Some points, each followed by its number:
[-1.7  -1.   -1.03 -0.76  0.08  0.34  0.19 -0.23 -0.32 -0.31 -0.84 -1.21
  0.36  0.48  0.48 -0.6   0.95 -0.41 -0.47 -0.59 -0.84  0.18 -0.56 -0.04
  0.11 -0.56  0.62  0.73 -0.66  0.2  -0.35  0.75] 0
[ 1.06  1.47  1.28  0.52  0.28  0.48 -1.77 -0.78  0.26 -0.62  0.11 -0.47
 -0.23  0.71 -0.4   0.4   0.48  0.65  0.    0.37  1.27 -1.34 -0.74  0.14
 -0.94 -1.05  0.09 -0.07 -0.02  0.27  0.21 -1.14] 1
[-1.04 -0.83 -1.13 -1.28  1.87  0.06 -0.76 -2.3  -0.11 -0.7   0.22 -1.48
 -0.37  2.46  0.64 -0.58  2.14  0.03 -1.02 -0.38 -0.66  0.37 -3.38 -0.68
 -0.08 -2.92  1.25  0.35 -1.4   0.03 -0.08  0.23] 2
[ 1.58  0.59  0.9   1.59 -1.15  0.99 -1.11 -0.25 -0.02  0.41  1.22  0.38
 -0.72  0.84  0.56  1.16  0.59 -0.18  0.11  0.78  1.28 -0.24  0.53 -0.45
 -0.41 -0.15 -0.42 -0.86 -0.12  1.31  0.35 -0.76] 3
[-1.79  0.51 -0.93 -0.76 -0.01 -0.99 -0.39  0.12  0.4   1.42  0.32 -0.39
  0.85 -1.22 -0.65  4.57  0.86  0.81 -0.08 -1.35 -2.19 -0.64  2.65  0.62
  0.57  0.8   0.12  0.27  0.86 -0.66  0.7  -1.15] 4
[-0.6  -2.3  -1.25 -0.71  0.39 -0.91  3.7   2.66 -1.25  0.3  -1.8   1.48
  0.21 -2.13  0.42 -4.53 -2.78 -0.96  1.49  0.31 -0.65  2.52  0.26  0.01
  1.2   1.87 -1.05 -0.11 -0.48 -0.82 -0.92  2.13] 5
[-0.86 -0.99  0.76 -0.68  0.15  0.99 -0.04  0.82 -0.28 -1.18 -1.39 -0.24
 -0.32  0.43 -1.93 -1.43 -0.01  1.52 -0.38 -1.15 -0.98 -0.93 -1.54  1.27
 -1.76  1.22  0.47  0.96  0.56 -1.7   0.25 -0.33] 6
[ 0.49 -0.36  0.69  0.6  -0.64  0.5   0.22  0.98  0.35 -0.15 -0.01  0.11
  0.14 -0.55 -0.47  0.29 -0.46 -0.12  0.38 -0.28 -0.56  0.31  0.59  0.55
 -0.34  1.23 -0.5   0.59  0.25 -0.27 -0.45  0.3 ] 7
[-1.9  -1.61 -1.64 -1.53  0.37 -0.72  1.63  0.17 -0.51 -0.04 -0.78 -0.06
  0.43  0.13  0.91 -1.74 -0.1  -0.81  0.1   0.06 -0.7   1.07 -0.05 -0.44
  1.32 -0.41  0.15  0.41 -0.97 -0.59 -0.26  1.09] 8
[-3.   -2.18 -0.42 -2.08  1.55  1.66 -1.96 -1.17  0.36 -1.98 -1.33 -3.02
  0.32  2.9  -1.88  0.22  2.7   1.05 -1.95 -2.4  -2.81 -0.67 -4.1   1.27
 -2.14 -1.48  1.5   2.28  0.27 -1.86  0.36 -0.25] 9
[-0.08  1.   -0.79 -0.09  0.38 -1.08 -1.13 -1.61  0.51  0.28  1.   -0.31
  0.74  0.27  0.24  2.54  1.2   0.34 -0.06 -0.29  0.41 -1.3   0.43 -0.68
  0.33 -1.1   0.52 -0.63 -0.07  0.35  0.99 -1.15] 10
[-0.74  0.72 -0.36 -0.01  0.05 -0.41 -1.41 -0.38  0.36  1.31  0.21 -0.2
  0.99 -0.47 -0.02  3.49  1.22  0.67 -0.54 -1.23 -1.14 -1.23  1.99  0.89
  0.04  0.68  0.88  0.52  0.58 -0.33  0.8  -1.06] 11
[ 1.77  0.11  1.43  1.83 -0.51  1.11 -1.71  0.74  1.61  0.74  1.19 -1.35
 -0.43 -0.02 -0.84  1.8  -0.97 -0.93  1.91  0.04 -0.71  2.28  1.51 -0.72
 -0.66  1.14 -1.2  -0.02  0.82  0.54  0.23 -0.23] 12
[ 1.15  0.2  -0.81  1.11  0.67 -1.69  1.01 -0.35  0.34  1.36  1.51  0.59
 -0.04 -1.12  1.68 -1.59 -1.22 -1.58  1.94  1.36  1.06  3.03  1.63 -2.24
  2.16 -1.21 -0.69 -1.81 -1.54  1.85 -1.07  0.7 ] 13
[ 1.53  1.11 -0.09  0.35 -0.17 -0.11  0.9  -1.12 -0.9  -0.41  0.39  1.96
 -0.06  0.17  1.2  -3.03 -0.58  0.02 -0.37  1.45  2.81 -1.11 -1.11 -0.87
  0.13 -1.27 -0.11 -1.74 -1.03  1.09  0.16  0.03] 14
[ 1.33 -0.04  0.9   0.37  1.02  0.2   1.26  1.37  0.18 -0.69 -0.32  0.72
 -1.5  -0.53 -0.54 -3.06 -3.02 -0.3   1.67  0.76  0.92  1.17 -0.54 -0.58
  0.25  0.47 -0.9  -1.01  0.28 -0.35 -0.72  0.68] 15
[ 0.41  0.07  1.56  0.27  0.13  1.41 -2.17 -0.95  0.53 -1.57 -0.37 -1.32
 -0.4   1.78 -2.06  0.45  1.36  1.17 -1.43 -0.58 -0.42 -1.59 -2.72  1.33
 -1.78 -0.83  0.65  1.24  0.68 -1.09  0.34 -0.66] 16
[-0.65 -0.01 -0.96 -0.83 -0.67 -0.83  1.21  0.23 -0.77  0.5  -0.37  1.82
  1.14 -1.31  1.21  1.29  0.49  0.37 -0.87  0.01  0.14 -1.52  2.31  0.82
  0.26  1.34 -0.02 -0.09  0.69 -0.31 -0.02  0.02] 17
[ 0.04 -0.53  0.07  0.19  0.11  0.25 -0.68 -0.97 -0.02 -0.2   0.17 -0.76
  0.    1.34  0.7   0.34  1.39 -0.7  -0.63  0.49  0.29  0.54 -1.01 -0.33
  0.1  -0.98 -0.05  0.35 -0.77  0.75 -0.08  0.38] 18
[ 0.91  0.82  0.69  1.12  0.28  0.25 -2.39 -1.31  0.28 -0.03  1.23 -0.87
 -0.15  1.31 -0.23  0.9   0.76  0.71 -0.28  0.    0.79 -0.85 -0.87 -0.65
 -0.15 -1.15  0.04  0.14 -0.41  0.95  0.05 -0.93] 19
[-0.21 -0.22  0.34  0.35 -1.48  1.05 -0.56 -0.06  0.03 -0.79 -0.29 -0.51
  0.12  1.21 -0.78  0.46  1.41  0.49 -0.9  -0.26 -0.44 -0.5  -0.66  0.51
 -1.06  0.65  0.01  0.98  0.2  -0.19  0.11 -0.09] 20
[ 1.39  0.68  0.4   0.23 -0.19 -0.58 -0.15 -0.56 -0.34 -0.28  0.74  0.56
 -0.35 -0.4   1.23 -1.53 -0.48 -0.03  0.3   0.8   1.56 -0.44 -0.45 -0.7
  0.1  -0.52 -0.23 -1.14 -0.32  0.89 -0.06  0.13] 21
[ 1.51  1.37 -0.17  0.38 -1.   -0.83  1.09  0.71 -0.5   0.76  0.38  2.21
  0.04 -1.37  1.51  0.09 -0.66  0.12  0.    1.29  1.96 -1.01  1.65 -0.5
  0.66  0.54 -0.33 -1.4   0.44  0.8  -0.01  0.  ] 22
[ 1.57  1.22  0.51  0.9  -0.18 -1.43  0.86  0.38 -0.11  1.48  0.87  1.1
  0.27 -1.45  0.96 -0.12 -1.93 -0.25  1.12  0.85  1.24  0.33  2.27 -0.99
  1.16  0.19 -0.44 -1.69 -0.37  1.16 -0.26  0.12] 23
[ 1.68  1.19  0.1   1.15 -0.77 -1.17  1.78  0.65 -0.66  0.89  0.28  2.5
  0.14 -1.97  1.86 -0.81 -1.63 -0.46  0.93  1.42  2.99  0.09  1.76 -1.02
  1.05  0.25 -0.2  -2.02 -0.38  1.15 -0.21  0.02] 24
[-1.55 -1.81 -0.79 -0.76  0.73 -0.32 -0.65 -1.    0.32 -0.41 -0.32 -1.49
 -0.4   0.36 -0.02 -0.66  0.55 -0.16  0.01 -0.24 -1.23  1.39 -1.69 -1.29
  0.57 -1.59  0.46  0.19 -1.03  0.4  -0.27  1.01] 25
[ 0.59 -0.56 -1.17  0.85 -0.39 -1.16  1.59  0.56  0.05  0.92  0.39  1.26
  0.06 -1.49  1.08 -1.19 -1.71 -1.54  1.57  1.02  1.24  2.37  1.92 -1.32
  1.88 -0.33 -1.17 -1.21 -0.96  1.15 -0.3   1.14] 26
[-1.19 -0.92  0.26 -1.84  0.79  0.5  -0.36 -0.14 -0.08 -1.57 -1.39 -0.99
 -0.22  0.82 -1.97 -1.85  0.2   0.83 -0.78 -1.48 -0.72 -1.06 -3.1   1.48
 -1.32 -0.08  0.93  1.15 -0.16 -1.84 -0.4   0.36] 27
[ 1.96  1.44  0.09  1.52 -1.18 -0.58  0.54  0.98  0.22  1.48  1.44  1.9
  0.2  -1.73  1.76  1.47 -1.15 -0.17  0.66  1.07  1.31  0.15  3.47 -0.58
  0.84  0.84 -1.29 -1.74  0.52  1.27  0.38 -0.18] 28
[-2.71 -0.91 -0.58 -1.12 -0.03  0.81 -0.79 -1.08 -0.11 -0.67 -0.76 -1.71
  0.86  1.98 -0.63  2.17  2.88  0.5  -2.06 -1.64 -2.29 -1.04 -1.33  1.17
 -0.92 -0.86  1.11  1.86  0.26 -0.78  0.53 -0.05] 29
[-1.88 -0.9   0.57 -1.81  0.47  1.88 -1.52 -0.86 -0.46 -2.42 -1.51 -1.7
 -0.2   2.23 -1.78 -0.66  1.99  1.57 -2.19 -1.84 -1.68 -2.33 -3.45  1.45
 -2.   -0.26  1.49  2.42  0.52 -2.19  0.31 -0.52] 30
[ 0.41 -0.27  0.69  0.71 -0.23  1.15 -2.03 -0.55  0.91 -0.08  0.94 -1.21
 -0.16  0.95 -1.33  1.74  0.68  0.11  0.4  -0.47 -0.98  0.42 -0.68 -0.37
 -0.46 -0.85 -0.07  0.28  0.41  0.05  0.06 -1.04] 31
[ 0.81  0.89  0.77  0.4  -0.43 -0.28 -0.61 -0.23 -0.27 -0.12  0.12  0.47
  0.3  -0.48  0.26 -0.01  0.06  0.09 -0.24  0.51  0.86 -0.99  0.2   0.03
 -0.05 -0.12  0.   -0.21  0.27 -0.02  0.26 -0.82] 32
New points follow, each followed by the numbers of its five nearest points above, nearest first.
[ 0.51  0.31  0.51 -0.08 -0.13 -0.35  0.58  0.43 -0.85 -0.58 -0.9   0.83
 -0.07 -0.39 -0.06 -1.55 -0.3   0.61 -0.62  0.25  0.64 -0.45 -0.07  0.55
 -0.55  0.65  0.1  -0.56  0.24 -0.65  0.02  0.03] 32 7 21 20 6
[ 2.15  1.15  1.58  1.57 -0.03  0.35 -0.41  0.2   0.47 -0.47  0.86  0.41
 -0.89  0.35 -0.88 -1.35 -1.43 -0.06  1.46  0.77  1.2   0.57 -0.3  -0.41
 -0.37  0.62 -0.59 -1.   -0.01  0.29 -0.16 -0.45] 21 15 32 3 7
[ 0.68  0.91  0.93  0.19 -0.3   0.4  -0.78 -0.42  0.44 -0.67  0.23 -0.18
 -0.06  0.39 -0.01  0.34  0.41  0.54 -0.21 -0.18  0.67 -1.19 -0.54  0.17
 -0.82 -0.55  0.4  -0.34  0.08  0.31  0.18 -1.1 ] 1 32 19 20 3
[-2.03 -1.67 -0.52 -1.89  0.02  0.55  0.68  1.35 -0.04 -1.1  -2.07 -0.58
  0.2   0.07 -1.45 -0.55  0.38  0.92 -1.32 -1.18 -2.34 -0.83 -1.08  2.46
 -1.14  1.6   0.43  1.66  0.85 -2.15 -0.01  0.35] 6 27 20 0 30
[-1.87 -0.62 -0.66 -0.65 -0.36 -0.15 -0.06  0.81  0.37  0.5  -0.23 -0.92
  0.41 -0.77 -0.86  2.47  0.3   0.33  0.14 -0.87 -2.09 -0.07  1.46  1.3
  0.04  1.46 -0.25  1.36  0.57 -1.18  0.27 -0.4 ] 4 11 7 20 17
[-2.27 -1.22 -0.72 -2.31  0.89  0.27  0.55  1.2  -0.16 -0.66 -1.35 -0.1
  0.32  0.18 -1.82 -0.47 -0.69  0.39 -0.19 -1.39 -2.46  0.74 -1.28  0.88
 -0.8   1.2   0.58  1.14  0.4  -1.91  0.19  0.21] 6 27 0 8 7
[-0.32 -0.2  -0.18  0.12 -0.27 -1.08  0.55  1.01  0.32  0.59 -0.15  0.22
  0.62 -1.46 -0.25  1.23 -1.05 -0.19  0.53  0.02 -0.97  0.49  1.79 -0.12
  0.86  1.04 -0.55  0.11  0.17  0.19  0.34  0.  ] 7 17 32 23 11
[ 0.13 -1.98  0.77 -0.34  1.    1.58  0.39  0.91 -0.11 -2.21 -1.66 -1.18
 -1.45  1.33 -2.57 -5.02 -1.13 -0.04  0.75 -0.04 -0.81  1.97 -4.24 -0.23
 -0.89 -0.56  0.03  0.98 -0.21 -0.86 -0.96  0.84] 27 6 15 25 0
[ 0.82  0.38 -0.06  1.62 -1.17  0.33  0.4   1.41  0.    1.05  0.34  0.82
 -0.1  -0.6   0.37  1.24 -0.24 -0.52  0.38  0.69  0.43 -0.1   2.02  0.49
  0.15  1.99 -0.82  0.42  1.03  0.47  0.14 -0.25] 7 28 32 22 3
[-0.17  1.17  0.19  0.29 -0.87 -0.33 -0.8  -0.49 -0.08  1.23  0.84 -0.26
  0.82 -0.29 -0.22  3.84  1.76  0.62 -0.45 -1.   -0.55 -1.97  3.06  0.98
 -0.25  0.77  0.57  0.43  0.63 -0.46  0.54 -1.59] 11 4 10 17 32
[ 0.41 -0.63  1.23 -0.51  0.78  0.84  0.67  1.4  -0.52 -1.99 -1.81 -0.18
 -1.05  0.17 -1.51 -3.82 -1.34  0.69 -0.12 -0.52  0.38 -0.49 -2.53  0.86
 -1.47  1.21 -0.05  0.8   0.37 -1.58 -0.53 -0.05] 6 27 15 7 20
[-0.05  0.25 -0.34 -0.45 -1.2   0.45  0.56 -0.38 -0.66 -0.35 -0.26  0.54
 -0.22  0.67  0.62  0.14  0.93  0.17 -1.37 -0.14  0.83 -1.54 -0.15  0.47
 -0.51 -0.35 -0.24  0.04 -0.04  0.15 -0.02 -0.43] 32 20 18 1 0
[ 1.12  0.27 -0.37  0.94  0.13 -1.38  1.38  0.25 -0.29  1.34  0.64  0.67
 -0.09 -1.73  1.78 -0.91 -1.55 -1.59  1.38  0.77  0.62  1.3   2.1  -1.29
  1.87 -0.05 -0.63 -0.9  -0.82  1.41 -0.35  0.73] 26 23 13 24 22
[ 0.01  1.24 -0.01  0.5  -1.28 -0.04 -1.12 -0.21  0.43  1.49  0.59  0.33
  0.71 -0.58  0.18  3.75  1.38  0.86 -0.65 -0.68 -0.15 -1.37  2.37  0.58
  0.04  0.47  0.17 -0.14  0.55 -0.02  0.87 -1.17] 11 4 10 17 32
[-0.32 -0.59  0.09 -0.72  0.39 -0.7   1.36  0.57  0.3   0.59 -0.64 -0.09
  0.17 -0.83 -0.14 -0.9  -1.14 -0.61  0.53 -0.21 -0.67  1.09  0.78 -0.5
  0.59  0.32 -0.31  0.18 -0.09 -0.53 -0.42  0.15] 7 8 0 32 15
[-1.41 -0.36 -1.37 -1.23  1.02 -0.84  0.24 -0.46  0.1   0.21 -0.13 -0.15
  0.19 -0.54  0.25  0.17  0.66  0.05 -0.15 -0.25 -0.6   0.3   0.07 -0.04
  0.9  -0.52  0.08  0.21 -0.44 -0.22 -0.07 -0.11] 0 8 25 18 32
[ 0.29  0.8   0.27  0.75  0.21 -0.17 -0.23  0.5   0.48  0.72  0.3  -0.24
 -0.03 -1.17 -0.39  1.54 -0.05 -0.07  0.44 -0.25 -0.3  -0.03  1.35  0.34
  0.05  0.92 -0.27  0.22  0.83  0.26  0.42 -0.7 ] 7 32 11 3 31
[-2.38 -1.88 -0.29 -2.08  0.95  0.47  0.53  1.47 -0.07 -0.79 -1.33 -0.73
  0.03 -0.04 -1.69 -0.67  0.16  0.55 -0.43 -1.35 -2.31  0.4  -1.36  1.39
 -0.92  1.36  0.36  1.61  0.84 -1.79  0.18  0.22] 6 27 0 20 7
[-1.49 -0.87 -1.57  0.12  0.76 -1.15  0.76  0.14  0.73  1.05  0.52 -0.4
  0.43 -0.58  0.26  1.15 -0.4  -1.11  1.22 -0.31 -1.97  2.17  1.83 -0.65
  1.34 -0.26 -0.21  0.24 -0.32 -0.09 -0.5   0.61] 8 0 7 25 26
[ 0.2  -0.03 -0.68  0.47  0.71 -0.94 -0.26  0.43  0.54  1.27  0.46 -0.35
 -0.22 -0.55  0.87  0.84 -1.66 -1.3   1.49 -0.09 -0.67  2.48  1.67 -0.98
  1.09 -0.19 -0.82 -0.73 -0.32  0.51 -0.24  0.48] 26 23 13 7 12
[ 1.27  0.81  0.48  1.24 -0.28 -0.29  0.27  0.24  0.    0.15  0.37  0.37
 -0.34 -0.73  0.31  0.08 -0.97 -0.29  0.64  0.23  0.91 -0.06  1.06 -0.31
  0.27  0.58 -0.34 -0.39  0.54  0.4  -0.14  0.09] 32 7 21 23 22
[-0.53 -0.8   0.21 -0.35  0.78  1.02 -1.18 -0.15  0.7  -0.22  0.31 -1.76
 -0.06  0.89 -0.97  0.64  0.68 -0.56  0.46 -0.45 -1.32  1.3  -0.92 -0.51
 -0.55 -1.18  0.03  1.08 -0.06 -0.2  -0.03 -0.03] 31 18 25 0 20
[ 0.67  0.26  0.35  1.14 -0.61  0.97 -2.47 -1.44  0.17 -0.5   0.86 -1.6
 -0.05  1.66  0.13  1.65  1.9  -0.21 -0.94 -0.32 -0.3  -0.84 -0.3   0.14
 -0.57 -0.56 -0.05  0.84 -0.08  0.84  0.45 -0.59] 19 31 18 20 1
[-3.13 -0.35 -1.96 -1.86 -0.29 -1.27  0.54 -1.45 -0.6  -0.04 -0.56  0.07
  1.42 -0.33  0.92  1.74  1.84  0.46 -1.72 -1.2  -0.86 -1.76  0.47  0.7
  0.5  -0.7   1.14  0.78 -0.37 -0.61  0.23  0.33] 0 29 17 11 10
[-1.33  0.23 -1.2  -1.19 -1.17 -0.86  1.58  0.63 -0.72  0.26 -0.41  1.62
  1.07 -1.15  0.89  1.43  0.82  0.18 -1.48 -0.17  0.17 -1.54  2.14  0.85
  0.62  0.81  0.02  0.15  0.23 -0.35  0.16  0.09] 17 11 32 22 7
[ 1.36  0.04  2.03  0.17 -0.03  0.99  0.33  0.78 -0.97 -1.31 -0.9   0.73
 -0.87  0.28 -1.08 -4.2  -2.01  0.26 -0.34  0.67  0.99 -0.8  -2.65  0.96
 -1.25  0.02 -0.32 -0.18  0.33 -0.56 -0.32 -0.14] 15 6 21 14 32
[ 2.37  1.01  0.69  1.8  -0.36 -0.9   0.36  1.21  0.27  1.3   0.76  1.28
 -0.38 -0.93 -0.09  0.08 -1.84 -0.54  1.93  0.57  0.99  1.09  1.65 -0.57
  0.11  1.08 -0.55 -1.64  0.67  0.61 -0.49 -0.46] 23 28 22 24 26
[ 1.08  0.84  1.19  1.09  0.11  1.16 -1.82  0.47  0.66  0.24  0.73 -0.8
 -0.89 -0.11 -1.36  1.38 -0.57  0.28  1.37 -0.03 -0.1   0.16 -0.06  0.25
 -1.05  0.26 -0.78 -0.15  1.05 -0.03  0.1  -1.01] 31 12 1 7 3
[ 0.17  0.47 -0.17  0.08  0.3  -0.76  0.62  1.12  1.01  1.33  0.57  0.71
  0.02 -1.26 -0.53  1.12 -1.48 -0.26  1.34 -0.24 -0.82  1.26  1.82 -0.39
  1.    1.16 -0.42 -0.51  0.74 -0.36  0.16  0.28] 7 23 12 32 28
[-0.63 -0.37  0.47 -0.74  0.9   0.23 -0.19 -0.41 -0.14 -0.66 -0.66 -0.26
 -0.28  0.27 -0.47 -1.48  0.03  0.48 -0.58 -0.11 -0.49 -0.05 -1.19  0.46
 -0.59 -0.57  0.64  0.24 -0.14 -0.89 -0.08  0.38] 0 6 27 20 18
[ 1.61  1.32  1.48  0.73  0.28 -0.16 -1.2   0.45  0.48  0.43  0.87  0.5
 -0.62 -0.81 -0.45  0.85 -1.38  0.45  1.02 -0.15  0.25 -0.28  0.58 -0.39
 -0.63  0.59 -0.73 -0.81  0.57  0.26  0.24 -0.18] 32 7 3 1 21
[ 0.05  0.82  0.84  0.55 -0.46  0.32 -1.37 -0.5   0.65  0.06  0.55 -0.31
 -0.02  0.69 -0.18  2.71  1.29  0.04 -0.11  0.04 -0.43 -0.24  0.7   0.25
 -0.33 -0.26 -0.23  0.04  0.28  0.68  0.85 -0.78] 31 10 3 19 11
[ 0.74  0.83  0.79 -0.22  1.27 -0.09 -0.14 -0.22 -0.21 -0.76 -0.33  0.41
 -0.64  0.1  -0.39 -2.71 -1.1   0.32  0.69  0.19  1.38  0.64 -1.53 -0.44
  0.57 -1.15  0.03 -0.85 -0.18  0.07 -0.3  -0.14] 21 15 14 32 1
[-0.94 -1.37  0.09 -0.51  0.22  1.49 -2.04 -1.09  0.93 -0.42 -0.18 -2.29
  0.09  1.48 -1.68  1.05  1.25  0.61 -0.72 -0.92 -1.6  -0.18 -1.92  0.78
 -1.48 -0.56  0.62  1.39  0.22 -0.81  0.64 -0.38] 16 29 31 20 27
[-1.1  -1.23 -0.63 -0.88  0.82 -0.59  0.22  0.44  0.27  0.29 -0.41 -0.87
  0.38 -0.54 -0.27 -0.82 -0.96 -0.73  0.52  0.02 -1.19  2.08 -0.04 -1.08
  0.57 -0.26 -0.48  0.45 -0.38 -0.26 -0.62  0.78] 8 25 0 7 18
[-0.19 -0.68  0.12 -0.27  0.46  0.12  0.62  1.22  0.16  0.17 -0.85  0.2
 -0.16 -0.36 -0.5  -1.29 -1.05 -0.07  0.72 -0.07 -0.72  0.36  0.08  0.
  0.02  0.6   0.13  0.21  0.38 -0.53 -0.28  0.36] 7 0 32 8 15
[-1.69 -1.05 -0.15 -1.92  1.1   0.15  0.93  1.38 -0.27 -0.99 -1.5  -0.37
  0.39 -0.5  -1.75 -0.96 -0.38  0.88 -0.38 -0.9  -1.98  0.61 -1.01  0.92
 -0.38  1.3   0.46  1.48  0.43 -1.74 -0.26  0.33] 6 27 0 7 8
[ 0.02  0.98 -0.45 -0.56 -0.27  0.32 -0.26 -2.69 -1.17 -1.13  0.06  0.31
 -0.03  1.45  1.8  -1.28  1.96  0.04 -1.93  0.94  2.84 -1.7  -2.2  -0.74
 -0.26 -2.71  0.74 -0.81 -1.35  0.89 -0.07 -0.26] 14 18 21 2 1
[-0.84 -1.63  0.06 -0.49  0.84  0.94 -0.07  0.23 -0.34 -1.66 -1.2  -0.87
 -0.68  1.2  -1.13 -2.04  0.35 -0.25 -0.72 -0.17 -0.91  0.51 -2.41  0.3
 -0.32 -0.29  0.48  1.01 -0.35 -0.68 -0.26  0.35] 27 0 6 25 20
[ 0.29  0.09  0.16  0.04 -0.41 -0.11  0.87  0.62 -0.67 -0.52 -0.73  0.37
  0.07 -0.27 -0.01 -1.22 -0.52  0.84 -0.44  0.32  0.23 -0.45 -0.02  0.09
  0.21  0.64  0.7  -0.01 -0.1  -0.58 -0.06 -0.28] 32 7 21 20 0
[ 1.2   0.9   0.61  0.72 -0.52 -0.04 -0.35  1.14  0.42  0.55 -0.05  0.44
  0.01 -1.07 -0.59  1.23 -0.63  0.97  0.45 -0.11  0.23 -0.38  1.38  0.49
 -0.52  0.82 -0.6  -0.04  0.81 -0.19  0.62 -0.56] 7 32 3 22 1
[-0.8  -0.62 -1.69 -0.22  1.23 -1.06  0.05 -1.65  0.27  1.1   0.6  -0.23
  0.77  0.28  1.35  0.    0.08 -0.91  0.54 -0.08 -0.71  1.87  0.3  -1.86
  1.86 -1.65  0.22 -0.52 -1.2   0.86 -0.34  0.78] 25 8 18 0 13
[ 0.16  0.76  0.73  0.26  0.19 -0.18 -1.31 -1.02 -0.06 -0.8  -0.04 -0.16
 -0.16  0.65 -0.58  0.53  0.94  0.65 -0.35 -0.2   0.47 -0.99 -0.39  0.4
 -0.69 -0.28  0.93  0.3  -0.02  0.01  0.63 -1.14] 1 32 19 20 10
[ 0.76  0.07 -0.89  1.08 -1.16 -0.84  1.66  1.35  0.11  2.35  0.67  1.32
  0.39 -2.11  1.44  1.65 -1.48 -1.25  1.35  0.48 -0.06  1.9   3.89 -0.85
  1.44  1.54 -1.22 -0.91  0.4   0.8  -0.24  0.67] 28 23 26 22 24
[ 0.52  0.09  0.25 -0.34  1.47  0.1   0.01 -0.42  0.05 -0.62 -0.23  0.33
 -0.43 -0.04 -0.25 -2.41 -1.3   0.09  0.38  0.77  1.04  0.22 -1.9  -0.53
 -0.3  -1.16  0.3  -0.91 -0.3  -0.31 -0.14  0.08] 21 15 14 32 1
[-0.16  0.11 -0.55 -0.61  0.82 -1.19  0.98  1.25 -0.54  0.69 -0.18  1.19
  0.43 -1.67  0.24 -0.01 -1.36  0.31  0.84  0.34 -0.23  0.95  1.25 -0.15
  0.96  0.62 -0.09 -0.22  0.26 -0.42 -0.29  0.3 ] 7 23 17 22 32
[-1.27 -1.84 -0.15  0.06 -0.1   0.46 -0.22  1.46  0.88 -0.04 -1.01 -0.99
  0.34 -0.27 -1.01  1.83  0.25 -0.35  0.64 -1.21 -3.02  1.34  0.89  1.4
 -0.58  1.55 -0.16  1.91  0.89 -1.14  0.3   0.29] 7 20 0 4 6
[-2.22 -1.95 -1.74 -0.8  -0.73  0.37  1.03  0.79 -0.16 -0.13 -0.79 -0.57
  0.43  0.32 -0.06  1.53  1.9  -0.74 -1.21 -0.52 -1.89  0.05  0.61  1.08
 -0.17  1.31  0.12  1.17  0.22 -0.76  0.2   0.87] 0 20 29 8 7
[-0.64 -0.61  0.65  0.02  0.62  1.09 -2.16 -0.36  0.58 -0.74  0.43 -2.13
 -0.34  1.83 -1.71  1.4   1.59  0.77 -0.58 -0.79 -1.26  0.07 -1.81  0.38
 -0.99 -1.09  0.35  1.3   0.15 -0.18 -0.12 -0.49] 31 16 20 29 19
[-0.3  -0.2  -0.47  0.55 -0.4  -0.72 -0.01 -0.71  0.23  1.12  0.95 -0.88
  0.36  0.33  1.22  1.34  0.66 -0.99  0.27  0.68  0.19  0.99  1.04 -1.38
  1.05 -0.71 -0.2  -0.56 -0.5   1.33 -0.07  0.15] 18 10 3 32 21
[ 0.94  0.73  0.36  1.04 -1.32  0.22  0.87  1.34 -0.01  0.58  0.02  0.66
 -0.01 -0.66  0.23  1.17 -0.04 -0.06  0.15  0.52  0.28  0.15  2.09  0.18
 -0.08  2.02 -1.08  0.43  1.23  0.17  0.07 -0.15] 7 32 22 17 28
[ 0.96  0.71  0.12  1.32  0.36 -0.58 -0.18  0.59  0.45  1.09  0.86  0.37
 -0.26 -1.4  -0.36  0.89 -1.46 -0.25  1.05  0.27  0.63  1.18  1.15 -1.
  0.5   0.51 -0.78 -1.05  0.1   0.29 -0.06 -0.11] 23 7 32 28 22
[-0.27 -0.58 -0.23 -0.48 -0.32  0.47  0.96  0.52 -0.46 -0.12 -0.75  0.17
  0.04  0.32 -0.05 -2.   -0.59 -0.27 -0.2   0.09 -0.36  0.07 -1.21  0.4
 -0.4   0.1   0.05 -0.06 -0.76 -0.14 -0.39  0.6 ] 0 7 8 18 32
[-0.81 -0.16 -0.01 -0.23 -0.49 -0.3   0.28  0.69  0.01 -0.06 -0.31  0.1
  0.68 -0.39 -0.25  0.77  0.63 -0.24 -0.4  -0.53 -0.15 -0.71  0.56  0.57
 -0.22  0.68  0.35  0.58  0.54 -0.61  0.04  0.23] 7 20 32 17 0
[-1.72 -1.05 -0.44 -0.77 -0.06  0.21 -1.37 -0.07  0.6  -0.44 -0.47 -2.
  0.57  1.   -1.22  2.28  2.12  0.85 -1.39 -1.54 -2.31 -0.74 -0.16  1.24
 -0.84  0.2   0.71  1.95  0.7  -1.06  0.86 -0.43] 29 20 11 31 0
[ 0.75 -0.18  0.1   1.07 -1.06  0.62 -1.27 -0.89  0.43 -0.26  0.48 -0.44
 -0.04  0.65  0.68  0.96  1.19 -0.42 -0.41  0.74  0.5   0.6   0.19 -0.58
 -0.29 -0.62 -0.39  0.31 -0.22  1.14 -0.19  0.38] 18 3 19 32 31
[-0.58  0.71 -0.28 -0.9  -0.76 -0.19  0.47 -0.28 -0.33  0.03 -0.37  0.64
  0.11  0.12  0.64  0.72  0.98  0.52 -1.5   0.09  0.6  -1.36  0.31  0.58
 -0.41  0.16  0.21 -0.42  0.55 -0.24  0.03 -0.39] 32 17 20 10 7
[ 0.04  0.14  0.2   0.94 -0.66  0.88 -1.88 -1.37  0.55 -0.15  0.73 -1.5
 -0.12  1.75 -0.06  2.21  2.67  0.41 -1.14 -0.14  0.19 -1.15 -0.82  0.18
 -0.77 -0.92  0.11  1.    0.04  0.66  0.42 -0.66] 19 31 20 18 1
[ 2.58  1.82  1.77  1.42 -0.17 -0.31 -0.72 -0.18 -0.04  0.22  0.8   0.67
 -0.2  -0.32  0.08 -0.04 -0.89 -0.07  0.6   1.12  2.11 -0.96  0.48 -0.21
 -0.12  0.02 -0.44 -0.76  0.42  0.69  0.25 -0.95] 32 3 21 1 22
[ 0.33  0.8   1.25  0.42  0.04  1.1  -1.89 -0.21  0.56 -0.13  0.36 -0.87
 -0.36  1.15 -1.63  2.04  0.9   1.11 -0.45 -0.87 -0.29 -1.36 -0.66  0.68
 -1.03  0.11  0.15 -0.09  1.01 -0.34  1.11 -1.01] 31 1 20 16 19
[-0.69 -1.94 -1.17 -0.89  0.44 -0.35  3.59  2.5  -1.26  0.16 -1.55  0.97
 -0.36 -1.53  0.34 -4.55 -3.05 -1.1   1.36  0.49 -0.3   2.21  0.17 -0.22
  1.17  1.56 -0.75  0.41 -0.7  -0.72 -1.17  2.17] 5 15 8 26 7
[ 0.31  0.12  0.26  0.55 -0.57  1.2  -2.03 -1.13  0.23 -0.49  0.46 -1.26
 -0.46  1.57 -0.54  1.48  1.98 -0.01 -0.39 -0.37 -0.37 -0.61 -1.    0.04
 -1.12 -0.85  0.32  0.92  0.31  0.74  0.51 -0.71] 31 19 20 18 1
